-0.01   0.11  -0.11  -0.02 ==> -0.01, -0.02

-0.005   0.001  -0.041   0.019   0.019  -0.045
 0.025  -0.005  -0.160   0.073   0.108   0.005
-0.018  -0.008   0.128  -0.049  -0.078  -0.010
==> -0.005, -0.010

 0.09  -0.16   0.05   0.10  -0.06 ==> 0.09, -0.06

 21.65   20.70   21.70   22.12   21.74
 14.74   21.33   -5.02   16.18   14.68
 11.09   21.50  -21.35   12.20   10.55
==> 21.65, 10.55

 0.1   1.8   1.2   0.2   0.1   0.6  -1.3
 0.4   0.8   1.8   1.8   0.6   0.3  -1.8
-0.1   1.1   1.7   1.9   0.4   0.7  -1.5
==> 0.1, -1.5

 0.007  -0.308  -0.603  -0.719   0.438   0.044
-1.605  -0.722   1.017  -1.113   1.342   0.396
-1.396  -2.410  -0.517   1.975  -1.074  -0.130
==> 0.007, -0.130
---
Q:
[[-33.4  13.8  26.4  -6.7 -14.5 -49.3]
 [-49.4   7.4  13.6  46.0  29.6  11.3]
 [-45.2  19.6  14.3 -27.2  -1.0 -66.2]]
A: 26.4

Q:
[[-53.6  66.4  57.8  -8.1  -4.2  39.5 -32.9]
 [-76.8  51.5  79.1 -34.0  -4.2  24.1 -26.4]
 [-41.7   2.8  69.2   1.8  13.1  63.0  23.2]]
A: 57.8

Q:
[[-85.3 -74.5 -67.8 -18.1  15.2  51.8]
 [-47.3 -47.4 -37.8 -16.0  -5.4  31.9]
 [-63.3 -60.5 -26.3  13.3  40.1  46.4]]
A: -67.8

Q:
[[-54.8  -1.2 -57.7  -9.3]
 [  6.1 -66.1 -42.9  77.5]
 [ 74.0   0.7  45.5  21.6]]
A: -57.7

Q:
[[  6.6  27.9 -27.3  32.2  10.2]
 [  4.7  10.6   2.2  16.8   1.6]
 [-67.1 -38.6 -47.5 -44.0  32.0]]
A: -27.3

Q:
[[-15.9  -4.2 -49.3 -59.0 -29.4  -5.1   5.5]
 [-11.6  21.9  33.8  12.9  -4.8 -56.7  18.6]
 [-14.1 -70.6 -52.8 -48.5 -27.8  28.6 -58.6]]
A: -49.3
---
[[-520  151 -131 -120  539 -231]
 [-520  151 -131 -120  539 -231]]
-231

[[27 22 37  0 46 62 15]
 [96 13 40 87 56  6 28]]
28

[[  1  63  75 145 165 155 146]
 [165 171 125  46 205  87 114]]
114

[[5 2 4 2]
 [4 7 3 7]]
7

[[6661 1309 6527 3689 8172]
 [7232 3703 4427 7004 9431]]
9431

[[4 4 3 3]
 [3 7 1 4]]
4

[[ -2  40 -22  17 -45   3]
 [ 38  33  -7 -24  -9  15]]
15

[[ 91 216  99  21]
 [150 216 100  23]]
23
---
-0.05  -0.17  -0.20   0.03   0.07   0.20
 0.00  -0.14  -0.17   0.03   0.07   0.20
 0.01  -0.16  -0.23  -0.01   0.05   0.22
value 0.00

 0.538   0.778   1.606  -1.902   1.253   0.366
 0.101   0.347   1.187  -0.822   0.468  -0.251
value 0.538

 125.4   102.6   132.0  -148.3   136.2
  76.1    43.7    54.4  -120.1    87.2
 147.7   127.5   154.8  -188.5   155.1
value 76.1

  45.552   -29.723   148.476  -118.170   -18.402  -119.294   -62.026
 -62.478   -82.512   -32.789   -49.660   -24.812    -5.799    -4.997
value 45.552

 12.7  -16.6   -8.1    9.2   -2.6   -8.6
 11.7  -19.1   -7.3    8.7    3.7   -3.0
value 12.7

 138.83  -121.30   -59.84   -86.89   221.54    83.03
  34.02  -121.30   -59.84   -86.89    66.60    17.81
value 138.83

 -1.6   -1.8   -6.4  -14.1    1.1
 -0.1   -4.6    4.9    3.9   -4.9
-12.3   -8.7   13.2  -11.0   -1.8
value -0.1
---
[[ 282 -210  265 -764  456 -195 -141]
 [ 244  110  193   48  178  128   75]
 [ 151  412 -142  504 -313  345  362]] out -195

[[1 6 1 5 7 5 2]
 [4 5 7 8 6 0 1]
 [1 7 5 5 0 7 6]] out 5

[[138 165 212 173]
 [229 165  59 203]
 [189 185 117 242]] out 212

[[-21  20 -45   8]
 [-26  -2  25  21]
 [ -1  -2  13  19]] out -45

[[3 4 5 4 1]
 [5 5 4 5 7]
 [5 6 5 7 8]] out 4

[[61 74 75 61 39 46 91]
 [67 54 60 63 61 54 65]
 [59 15 89 65 86 67 57]] out 46

[[ 246 -244  136  592 -593   18  239]
 [ 229  -72 -367 -430  671 -124    0]
 [   3  127 -138 -155   32  290  -33]] out 18

[[-348  128  514 -720]
 [-362  153  656 -467]
 [ -82 -484 -281 -595]] out 514

[[6679 2966 8064 8444 5485]
 [1353 4052 5057 4834 8447]
 [2237 3221 4249 5590 8355]] out 8444

[[113 199 177  71 171  95]
 [ 98 213 213  67 176  56]
 [145  60  69 193  99 200]] out 171
---
[-44.9 -28.1  82.7 -14.6  53.3] -> 82.7

[[ 17.5  30.2  16.1 -28.9  23.8 -14.3 -20.5]
 [ 36.7  -1.6  59.8 -14.9  12.7  -4.7  -5.7]
 [  6.4  65.3 -25.2 -42.3  35.0 -24.0 -37.9]] -> -14.9

[[-39.9  -5.1 -14.2 -52.0 -25.5]
 [-42.1 -12.2 -17.0 -35.4 -15.0]
 [-34.5  -1.4  -5.1 -63.9 -32.1]] -> -17.0

[[ 10.7 -12.1  54.3  23.9  45.1 -75.7   5.3]
 [ 29.0 -13.0   1.1 -19.7 -11.5  -5.7 -31.2]
 [ 20.4  21.0  27.3   0.1 -24.2 -15.6 -42.5]] -> -19.7

[-53.2   4.3 -89.4 -55.7  38.7  78.2 -33.2] -> -55.7

[-68.5   4.9  -7.3  16.3 -12.3] -> -7.3
---
[[150 147  52  77 157  75  24]
 [154 221  43 126 153 158  39]
 [133 135  70  51 147  74  68]] ans = 150

[[101 508 762  36]
 [130 508 762  36]
 [603 508 349 920]] ans = 101

[[-713  542  328 -686 -192   12  430]
 [-387  321  100 -300 -223  180  184]
 [ -19   -8 -167   92 -218  233 -126]] ans = -713

[[ -88  975  882 -417]
 [-199  845  675 -445]
 [-708 -959 -973 -649]] ans = -88

[[-49  14  11 -34 -39]
 [  2 -37 -28 -45 -34]
 [-39 -33 -42  34  22]] ans = -49

[[6 8 8 8 3 7 6]
 [6 7 7 3 6 4 2]
 [1 6 1 0 3 7 3]] ans = 6

[[ 538 -317 -384 -408  286]
 [   7  234 -628  437  -92]
 [-455  182  536  446 -676]] ans = 538
---
[-58.3  10.1  83.0  14.8  57.1] Answer: 10.1
[ 22.2  41.3 -64.6  -6.7 -49.1  -9.9 -44.8] Answer: 41.3
[  2.1  77.7  -3.7  12.2 -18.8  16.8] Answer: 77.7
[-0.4 35.7 73.2 65.0 77.9 66.9 60.5] Answer: 35.7
[ 25.6 -52.0  -2.3 -89.4  69.0] Answer: -52.0
[-36.4  50.6 -56.8  33.7  65.9] Answer: 50.6
